In the rows, zero is written as 128.
Turns, then the turns between two rows, first turn first; the first pair answered:
z_674:
[176 109 122 135 192 112 139  91 149 132 137] => [190 111 131 127 173 112 136 103 140 111 160]
[129 117 174 135  85 142 137 154 138 114 143] => [102 128 129 117  98  90  95 128 158 144 126]
[115 130 118 112 129 109 101 128 126 131 123] => [118 120 149 131 140 146 136 124 125 130 116]
[ 47 145 123 137 197 101 132 122 168 162 127] => [111 133 187 139 158 159 171 173 119  96 195]
z_845:
[138 137 126 118 137 115 122 117 142 130 138] => [141 138 134 116 136 116 127 123 134 128 147]
[160 154 124  86 114  45  86  95  87 127 138] => [167 153 127  94 135  47  88  84  93 133 135]
[152 146 126 124 107 106  92 154 117 108 171] => [128 151 104 116 106  88  81 149 130 128 150]
[144 145 122 149 128 106 143 111 140 134 133] => [147 146 132 150 117 108 144 116 136 131 142]
z_179:
[ 99 110 106 137 167 125 132  88 163 161  93] => [150 138  97 108 135  81  76 108 139 112 167]
[115 107 162 150 119 181 179 149 114 122 114] => [150 108 175 158 182 149 141  97 133 119 136]
[135 112 104 149 111 158 131 123 152 142 132] => [152 108 104 147 131 143 117 104 156 139 141]
[ 86 108 119 173 180 131 148 114 148 169 128] => [143 133 122 144 153  91  92 128 125 131 206]
Pairs:
Each pair is 2 to 3 turns apart.
[106 143  94 106  86 114 112 161 109 135 126] => [137 125 160 137 104 174 158 164 101 107 142]
z_179 then z_674
[155 113 150 120 185  56  82 101 123 137 162] => [ 81 126  82 100 102  69 103 159 116 175 100]
z_179 then z_845
[124 139  96 117 134  78  72 104 140 127 135] => [163 117 174 150 122 166 144 130 115  88 163]
z_845 then z_674 then z_845
[ 69 119  92 126 106 138 163 137 142 173  56] => [198 129 159 129 167  93 101 100 124  94 182]
z_674 then z_179 then z_179
[197 154 140 132 115 140 177 150  89  86 144] => [132 142 118 141 138 158 209 133 113 135  70]
z_674 then z_179 then z_674
[175 106 150 148 139 157 144 140 112  73 166] => [ 78 116  67 132 142 121 135 120 150 149  76]
z_674 then z_179 then z_179
[ 84 138  86 113  82 125 129 158 130 160  86] => [155 115 160 149 195 122 121  78 146 131 130]
z_179 then z_845
[148 129 169 147 108 154 147 158 104 114 154] => [ 93 145  93 123 107 100 108 148 131 159 114]
z_674 then z_179
[177 132 155 118 100 127 122 144 107  86 185] => [155 117 150 143 196 107 120  76 157 129 144]
z_674 then z_845
[119 112 151 147 103 181 139 165  99 142 108] => [ 93 118 113 133 130 137 111 137 129 178  78]
z_674 then z_179
[123 116 121 159 177 120 118  66 148 161 106] => [ 78 120  85 144 116 134 135 112 132 176  74]
z_179 then z_179 then z_845
[ 72 106 131 151 196 146 176  92 159 160  39] => [174 103 201 155 226 146 153  81 137  88 139]
z_674 then z_179 then z_179
[173 115 194 151 147 153 125 115 105  81 189] => [ 84 131 120 122  45 166 145 185 101 125 118]
z_179 then z_845
[136 140 125 107 118 104 108 145 113 118 147] => [105 119 135 127 114 143 153 150 119 136 108]
z_845 then z_179 then z_674
[ 60 124  84 130  96 137 123 112 127 183  72] => [146  97 190 164 155 189 155  88 113 126 145]
z_179 then z_674
[200 126 146 124 123 122 125 147 118  77 210] => [172  93 178 169 160 181 191 124 138 109 156]
z_674 then z_674
[162 146 130 119 156 111  93  92 135  90 164] => [168 140 158 132 156 142 119  97 137  81 158]
z_674 then z_674
[141 146  99 107 141  86  92 114 145 120 156] => [121 128 127 128  98 173 172 156 128 121 123]
z_674 then z_674 then z_179
[142 138 120 117 176  99  89  99 166 133 101] => [ 96 137 106 115 111 144 134 152 142 143  67]
z_179 then z_179
[178 141 164 144 111 161 131 141 116  96 162] => [106 133 136 156 120 174 161 130 143 153  73]
z_674 then z_179 then z_674
[117 139  97 113  93 114 128 146 127 129 133] => [110 124 127 131 103 155 164 150 123 125 125]
z_845 then z_674 then z_845
[ 83 142  98 159 151 129 136 129 143 149  66] => [169 150 137 144 171  96  95 116 127  93 157]
z_179 then z_845
[101 137  72 113  93  81 104 126 119 150 140] => [112 111 147 158  97 175 192 142 110 132 129]
z_179 then z_674
[106 124  94 127 124 112 127 128 135 144  97] => [115 117 120 135 103 145 151 149 123 131 100]
z_674 then z_845
[ 78 135 111 129  93 165 174 161 112 140  98] => [ 67 142  90 117  95 138 156 159 123 153  91]
z_674 then z_674
[102 127 118 142 159 138 114 119 139 164 120] => [ 93 129 113 133 116 154 130 152 117 162 124]
z_179 then z_179 then z_674
[171 119 176 140 153 144 140 141 127 100 141] => [131 131 121 106  77 126 129 187 113 120 121]
z_674 then z_845 then z_179
[128 103 182 172 181 182 177 116 146 144  99] => [152 143 123 134 192  76  71  81 160 138 149]
z_179 then z_674
[204 150 152 124 165 131 124  95 121 108 157] => [123 161  86  95  69 137 133 158 108 149  99]
z_179 then z_845
[110 146  96 114  52 148 132 197 108 128 123] => [130 109 176 169 186 180 163 105 153 138 102]
z_179 then z_845
[ 70 136  86 104 127  80 108 161 138 166  93] => [ 89 100 166 150 156 160 185 155 130 152  84]
z_179 then z_179 then z_674
[ 93 115 115 149 134 132 162 118 151 155  97] => [111 136  98 119  77 117 137 156 122 133 129]
z_674 then z_845
[ 73 145 110 133 128 133 116 155 144 157  85] => [ 77 144 122 135 103 149 127 179 126 144  92]
z_674 then z_845
[ 94 115 151 121 153 151 143 113 127 146 120] => [116 129 139 104  95 146 130 151 104 119 154]
z_179 then z_179
[159 121 160 141 173 133 133  96 129 112 151] => [156 137 134 114 102 121 112 150 104 101 174]
z_674 then z_674 then z_179
[180 113 163 177 181 158 138 129 136 167 155] => [154 123 126 172 197 128 116 110 156 190 137]
z_674 then z_674
[130 113 143 146 153 131 149 102 144 129  96] => [109 120 112 135 125 115 136 122 142 142  82]
z_674 then z_845 then z_674
[145 129 126 119 124 116 123 134 114 110 153] => [107 125  96 126 133 118 127 122 127 144 113]
z_179 then z_674 then z_845
[118 106 163 161 147 156 165 119 129 133 116] => [137 132 126 138 161  85  99  99 139 132 147]
z_179 then z_674
[133 111 139 137 122 182 143 174 124 118 109] => [121 130  96 108  94 143 111 185 126 124 111]
z_845 then z_674
[164 137 123 129 159  94  96 105 121 118 140] => [110 143  81 122 111 107 114 139 127 147  92]
z_179 then z_845
[100 131 118 118 155 108 121  98 159 137 106] => [124 113 167 131 145 160 159 116 137 112 125]
z_179 then z_674 then z_845
[121 143  94 104 138  74  88 115 147 143 126] => [146 131 154 123  89 161 156 170 103 105 148]
z_674 then z_179 then z_179
[163 137 128 118 103 113 112 177 126 107 167] => [146 145  97 116 140  79  81 141 159 134 141]
z_674 then z_179
[110 101 123 125  72 155 134 161 104 135 136] => [109  97 111 136 160 104  97  97 147 159 121]
z_845 then z_179
[156 135 125 116 154 110  91 121 132 102 161] => [155 119 158 139 164 159 132 121 126 102 152]
z_674 then z_845
[140 116 152 131 123 156 147 139 100 107 140] => [154 115 160 140 149 144 140 113 110 111 150]
z_179 then z_179
[177 148 145 113 102 112 106 135 108  71 174] => [106 153  91  98  62 109 120 160 113 115 114]
z_179 then z_674
[132 144  95 120 145  85  82 113 132 139 155] => [116 143  95 119  76 132 120 170 105 126 152]
z_845 then z_179
[ 98 125 133 161 159 136 180 109 162 149  86] => [111 122 151 161 118 163 199 149 135 126 107]
z_674 then z_179
[139 112 150 150  67 172 144 168 103 121 118] => [188 117 166 151 136 117  91 112 117 105 162]
z_179 then z_179
[151  89 180 172 154 135 206 105 151 119 143] => [152 117 125 127  47 103 160 170 117  96 176]
z_179 then z_845
[ 72 128  81 119 106 114 136 133 130 166  74] => [181 112 184 147 140 152 153 127 100  83 169]
z_179 then z_674 then z_179
[130 140 140 139  98 149 136 170 125 119 144] => [115 147 104 128 123  92  95 139 144 144 133]
z_674 then z_179 then z_179
[163 130 138 135 173  98 106 102 132 111 156] => [123 131 109 137 175  91 111  94 154 142 111]
z_845 then z_674
[122 125 119 137 184 100 113  84 156 145 113] => [153 121 150 144 192 125 126  88 147 128 141]
z_845 then z_674 then z_674
[ 79 147 113 136 139 116 142 131 134 152  66] => [130 133 173 153 124 159 181 147 106 109 114]
z_674 then z_179 then z_845
[134 134 136 156 173 130 118 100 151 131 110] => [112 130 121 140  95 156 143 160 120 125 102]
z_179 then z_179
[ 69 142  84 123 117 110 114 131 144 170  81] => [175 147 149 124 128 107  87 125 117 100 193]
z_674 then z_179 then z_674
[126 151 190 134  85 194 146 188  77  98 127] => [177 148 217 138 128 165 118 150  85  76 165]
z_845 then z_179 then z_674
